Each row has a name. Each question is about the rows just above it.

(83): [131 123 121 130 122 122 124 128 128 131 123 122 131 123 123 131 131 121
 131 131 123 122 131 131 131 121 131 122 131 123 131 122 119 122 121 121
 122 131 121 130 123 119 131 131 122 130 121 131 122 121]
(63): [190  87  84 192 124  77  87 186 184 193  81  92 192  84  82 192 191  85
 194 191  88  89 192 192 192  76 193  73 192  89 191 119 143 122 121 102
  73 194 100 189  91 143 193 191  73 192  68 193  89  83]
(60): [129 108 143 123 151 113 111 128 132 125 115 106 125 112 113 127 129 109
 120 127 110 107 126 127 125 138 123 136 126 108 129 151 131 107 140 148
 136 119 148 128 107 131 123 128 136 124 124 124 108 143]
(12): [ 98 157  96 102  85 147 164  93  93 103 163 161 101 161 161 103 101 156
 106 100 162 159 103 103 101 103 102 106 102 160 100  85  71 159  99  87
 107 106  88  95 160  71 105 101 107 101 126 104 161  96]
(93): [121 108 172 112 172 121 109 123 128 113 115 103 114 111 114 115 119 110
 106 118 108 106 114 116 114 166 111 164 115 106 119 174 150 106 170 176
 163 105 176 121 104 150 109 118 163 113 145 111 105 173]
The next 2 entries after [108 129 151]: | [131 107]
Whose row is [131 123 121 130 122 122 124 128 128 131 123 122 131 123 123 131 131 121
 131 131 123 122 131 131 131 121 131 122 131 123 131 122 119 122 121 121
 122 131 121 130 123 119 131 131 122 130 121 131 122 121]? | (83)

(159): [122 109 136 128 134 148 114 112 145  96 134 122  97  97 134 111 134]
(75): [122 109 136 128 104 132 156 117 145  96 114 145  90  94 120 145 115]
(152): [141 142 118 124 131 117 138 128 122 151 138 101 156 159 121 132 132]
(46): [124 128 132 128 104 117 132 156 106 115 153 124 127 130 145 112 145]
(36): [120  78 158 124 146 135 128 112 136 121 110 160 126 139 109 144 113]
(119): [122 109 136 128 134 148 114 112 145  96 114 145  90  94 123 139 114]
What are the next 2 entries after [104 117 132 156]? | [106 115]
What are the next 2 entries after [ 94 120]? | [145 115]
Print row (152). | [141 142 118 124 131 117 138 128 122 151 138 101 156 159 121 132 132]

(14): [ 78 133 123 136]
(8): [127 130 126 132]
(51): [122 131 124 136]
Where do [122 131 124 136] appear? | (51)
[ 78 133 123 136] is in which row? | (14)
Print row (14). | [ 78 133 123 136]
Where do [127 130 126 132] appear? | (8)

(27): [ 97 189 113 183 145 102 187 134 198  75 130 185  60  97 137  83 155  70
 180 146 172]
(127): [176  86 165  72 152  99 188  94 186 138 157  84  61  78  86 172 152  83
  96  63 150]
(26): [121 105 182  72 177 114 128  88 104 153 100 135 133  83  65 168 188 144
 128  70  71]
(9): [121 105 182  72 177 114 128  88 104 153 100 135 133  83 188 124 190  72
 140  58  88]
(146): [ 74 115 102  79 187 133 147  59 126 127 113  94 125  87  92  62 115 197
  86 137 140]
(156): [ 97 189 113 183 153 102 187 134 198  75 130 185  60  97 137 178 155  70
 180 146 172]
What are the next 2 entries after [153 100 135 133  83  65 168 188 144 128]? | [70 71]
Which row holds [121 105 182  72 177 114 128  88 104 153 100 135 133  83 188 124 190  72
 140  58  88]? | (9)

(142): [ 81  97  78  96 146 150 125 138 150 158 135 136]
(184): [163 131 172 159 107 140 118 108 111 121 109 115]
(28): [ 87  97  94  97 145  88 120 145 136  99 147 110]
(169): [109 126 114 118 109 153 115 105 119 147 101 140]
(166): [149 133 149 152 106 144 121 109 105 124 107 113]
(171): [164 177 174 144 106 152 121 115 113 102 122 140]
(126): [173 163 182 154 127 100 128 128 121  89 133 130]
(64): [160  92 136 159 100 139 126 112 111 131 116  97]
(15): [110  63 104 127 157 128 138 148 144 128 150  94]
(81): [177 143 188 156 151 120 148 141 148 118 143 133]
The next 2 entries after [127 100 128]: | [128 121]
Print row (171). | [164 177 174 144 106 152 121 115 113 102 122 140]
Print row (166). | [149 133 149 152 106 144 121 109 105 124 107 113]
Print row (169). | [109 126 114 118 109 153 115 105 119 147 101 140]
Print row (28). | [ 87  97  94  97 145  88 120 145 136  99 147 110]
What are the next 2 entries after [152 106 144]? | [121 109]

(42): [138 136 113 105  83 101 125 134 137 117 123 127 125 117 124 103 177 125
 103 136 117 131 104 106 111 110 116 135 148 102 162 124 145]
(58): [105 143 137 134 115 126 111 102 135 125 115 161 131 155 116 109 139 177
 119 103 114  77 122 131 145 122 154 128 142  94 130 122  96]
(113): [135 123 152 115 153  85 125 120 102 149 120 134 128 128 107 151 127 155
 138 144 116 115 122 123 107 142  81  97 109  94  96 121 172]
(69): [107 122 135 141 135 150 114 146 125 105 154 116 146 101 147 118 137 151
 107 125 159 116 151 110 107 128 115 152 154 115 119 128 106]
(121): [134 141  95 141 135 150 114 146 125 105 154 116 146 101 147 118 137 151
 107 125 159 116 151 110 107 128 115 152 154 129 152 103 107]
(6): [108 110 149 167 130 156  82 120 122 138 138 111 133 161 112 143 138 148
 134 109 141 156 156 140 148 111 135 104 122 127 117 126 104]
(22): [129 132 118  90  88 107 121 135 138 109 130 109 136 112 131 128 169 125
 104 136 110 118  87 104 111 110 127 131 140 118 167 120 144]
(85): [135 123 152 115 153  85 125 120 102 149 120 134 128 128 107 151 127 155
 138 144 116 115 122 123  99 142  81  97 109  94  96 121 172]
(13): [135 123 152 115 153  85 125 120 102 149 120 134 128 128 107 151 179 155
 108 144 116 116 107 110 151 142  81 126 109  94  96 121 172]
(109): [152 128 141 103 142  99 127 142 106 176 130 139 127 144 104 108 119 141
 102 165 143 162 139 121 115 123  78 112 136 118  89  61 168]
The row with [134 141  95 141 135 150 114 146 125 105 154 116 146 101 147 118 137 151
 107 125 159 116 151 110 107 128 115 152 154 129 152 103 107] is | (121)
Give the next 2 entries after [107 121 135]. | [138 109]
The next 2 entries after [116 109 139]: | [177 119]

(38): [149 143 118 131 116 134]
(57): [143 136  98 122 185 131]
(47): [143 118 149 130 190 109]
(124): [129 149 141 118 136 130]
Print row (47). | [143 118 149 130 190 109]
The next 2 entries after [149 141 118]: | [136 130]
Give the next 2 entries after [136  98 122]. | [185 131]
What are the next 2 entries after [149 143 118]? | [131 116]
Print row (38). | [149 143 118 131 116 134]
The row with [149 143 118 131 116 134] is | (38)

(68): [110 128 133 109 121 105 130 112]
(172): [144 118 135 124 133 134 158 110]
(139): [110 115 113 125 139 123 141 133]
(66): [168 129 134 189 128 119 113 138]
(178): [116 115 138 132 123 133 140 136]
(163): [132 189 128 108 125 141 139 108]
(21): [121 108 152 154 115 121 106 125]
(41): [109 137 152 120 115 147 122 107]
(80): [148 142 135 121 135 137 137 110]
(200): [115 110 134 106 121 126 140 121]
(118): [126 135 180 117 124 153 131 117]
Print row (200). | [115 110 134 106 121 126 140 121]
What are the next 2 entries after [116 115 138 132]? | [123 133]
The next 2 entries after [134 189 128]: | [119 113]
The next 2 entries after [115 110]: | [134 106]
Print row (66). | [168 129 134 189 128 119 113 138]
Print row (80). | [148 142 135 121 135 137 137 110]

(54): [ 97 159 123  92 163 128 156 106 161 122 130 100 113 142 149  92 145  88
  99  89 122 138  96 141 131 161 147 155  89  98 122 133 145  91 127  97
 147 145 145 114 134 139 126  99 109  94 110]
(50): [158 147 171  72 177 179 114 167 170  71 148 144  70 179 171 154  91 108
 137 115 151 144 107 129 121 163 150 149  80  86  71 128 127 100 165  77
  70 172 128 115 100 155 152  95  66 173 166]
(97): [136  99 165 153 101 155 139 162 150 131 115 148 155 124 149 184 152 125
 175 117 140 144 114 144 129  94 106 146 175 161 124 100  90 172 145 111
 135 122 116 153  92 114 170 152 165 184 167]
(53): [151  99 121 133 106 129 100 149  97 110 120 146 109 128 111 155  91 147
 136 149 133 121 144 111 124 109 123 103 136 130 115 127 110 131 131 130
  88 124 118 130 121 113 130 139 123 144 144]
(90): [145  85 124 143  85 119  88 138  88 115 113 142 125 105  99 151  97 149
 144 149 122 107 141 103 110  84  96  91 148 140 115 108  96 148 118 137
  92 101  97 127 104 105 120 139 129 152 135]
Print row (97). | [136  99 165 153 101 155 139 162 150 131 115 148 155 124 149 184 152 125
 175 117 140 144 114 144 129  94 106 146 175 161 124 100  90 172 145 111
 135 122 116 153  92 114 170 152 165 184 167]
Print row (90). | [145  85 124 143  85 119  88 138  88 115 113 142 125 105  99 151  97 149
 144 149 122 107 141 103 110  84  96  91 148 140 115 108  96 148 118 137
  92 101  97 127 104 105 120 139 129 152 135]
Print row (54). | [ 97 159 123  92 163 128 156 106 161 122 130 100 113 142 149  92 145  88
  99  89 122 138  96 141 131 161 147 155  89  98 122 133 145  91 127  97
 147 145 145 114 134 139 126  99 109  94 110]
Print row (53). | [151  99 121 133 106 129 100 149  97 110 120 146 109 128 111 155  91 147
 136 149 133 121 144 111 124 109 123 103 136 130 115 127 110 131 131 130
  88 124 118 130 121 113 130 139 123 144 144]
The next 2 entries after [154  91 108 137 115 151 144 107]: | [129 121]

(89): [134 124 129 137 115 122 126]
(137): [124 134 110 106 110 179  94]
(102): [ 97 154 153 100 130 144  87]
(44): [ 98 194 130 170 138  60 104]
Print row (44). | [ 98 194 130 170 138  60 104]
Print row (102). | [ 97 154 153 100 130 144  87]
The next 2 entries after [124 134]: | [110 106]

(65): [122 135 132 111 137 104 103 130]
(11): [169 124  68 178 156 107 148 189]
(122): [167 177 122 119  67 188  71 101]
Print row (122). | [167 177 122 119  67 188  71 101]

